In the data rows, the value 128 means zero.
Here are some points:
[144 139 121 148 147 135 124 148 149 170 154]
[116  85 106 108 103 118  80  74 147 148 140]
[134 109 128 121 119 100 128 125 122 146 124]
[141 169 166 133 124 146 170 152 145 120 134]
[ 91  95 100 107  99 132  98  93 133 142 128]
[189 141 138 155 152 132 149 151 144 160 166]
[143 128 108 148 135 179 139 121 170 187 164]
[110 110  88 116 124 144 108  84 134 155 162]
[145 154 154 155 140 149 124 151 171 195 183]
[154 158 168 147 139 150 156 174 155 166 154]
[127 124 127 128 142 124 145 136 144 167 185]
[132 147 113 145 123 134 140 152 124 141 145]
[111  95 101 114 100  98 106  96  82  95 101]
[169 163 153 172 197 187 190 174 175 167 156]
[106 111 136 122 141 123 109 122 126 133 122]
[107  85 114 116 110 109 101 107 104 116 113]
[125  96 108 131 133 129 150 134 119  95  94]
[151 123 129  88 118 104 135 107  77  97 110]
[133 134 132 166 170 174 172 148 129 145 132]
[164 159 144 160 130 156 150 146 129 132 138]
[161 172 167  98 131 115  99 122 126  56  69]
Here are 15 more points, each followed by its number:
[140 135 146 164 156 149 168 174 141 157 155] 0
[ 84 102 111  99 114 116 113  88 127 156 149] 1
[ 87  99  94 114  80 111 110  89 122 131 124] 2
[165 147 152 150 140 168 158 139 180 191 208] 3
[146 149 117 136 127 123 130 151 101 126 132] 4
[113 138 132 110 113 113 145 122 116 112 105] 5
[151 137 136 165 140 161 159 160 143 157 154] 6
[102 120 133 118 124 112 111 111 132 153 167] 7
[101 130 124 125 145 126 126 117 141 158 165] 8
[129 165 167  90 110  89  89 123 110   4  44] 9
[119 123 133 130 120  85 119 135 118 118 103] 10
[177 163 165 102 127 109  80 126 137  46  69] 11
[105 126 127 117 110 119  96 120 133 162 149] 12
[102 103 106 131 106 121 120 111 109 125 116] 13
[ 60  82  90 102  90 104  78  99  84  77  79] 14
Which of these numbered points is nearest to each point below, looking only along the 4 directions in which the first points spread most? Its number follows each.
[ 90 152 146  55  90  58  62 100  87   0  21] > 9
[106 122 127 138 136 122 134 118 146 148 169] > 8
[103 101 108 101 103 102  87  95 120 137 146] > 1
[160 155 157 120 123 107 123 128 102  41  69] > 11
[117 103  97  87 100  93 104  87  63  90  87] > 14
[155 124 132 136 114 122 147 132 109 143 118] > 4
[117 103 101 123 129 117 106 122 100 146 113] > 13
[155 139 123 141 125 139 133 149 122 141 134] > 4
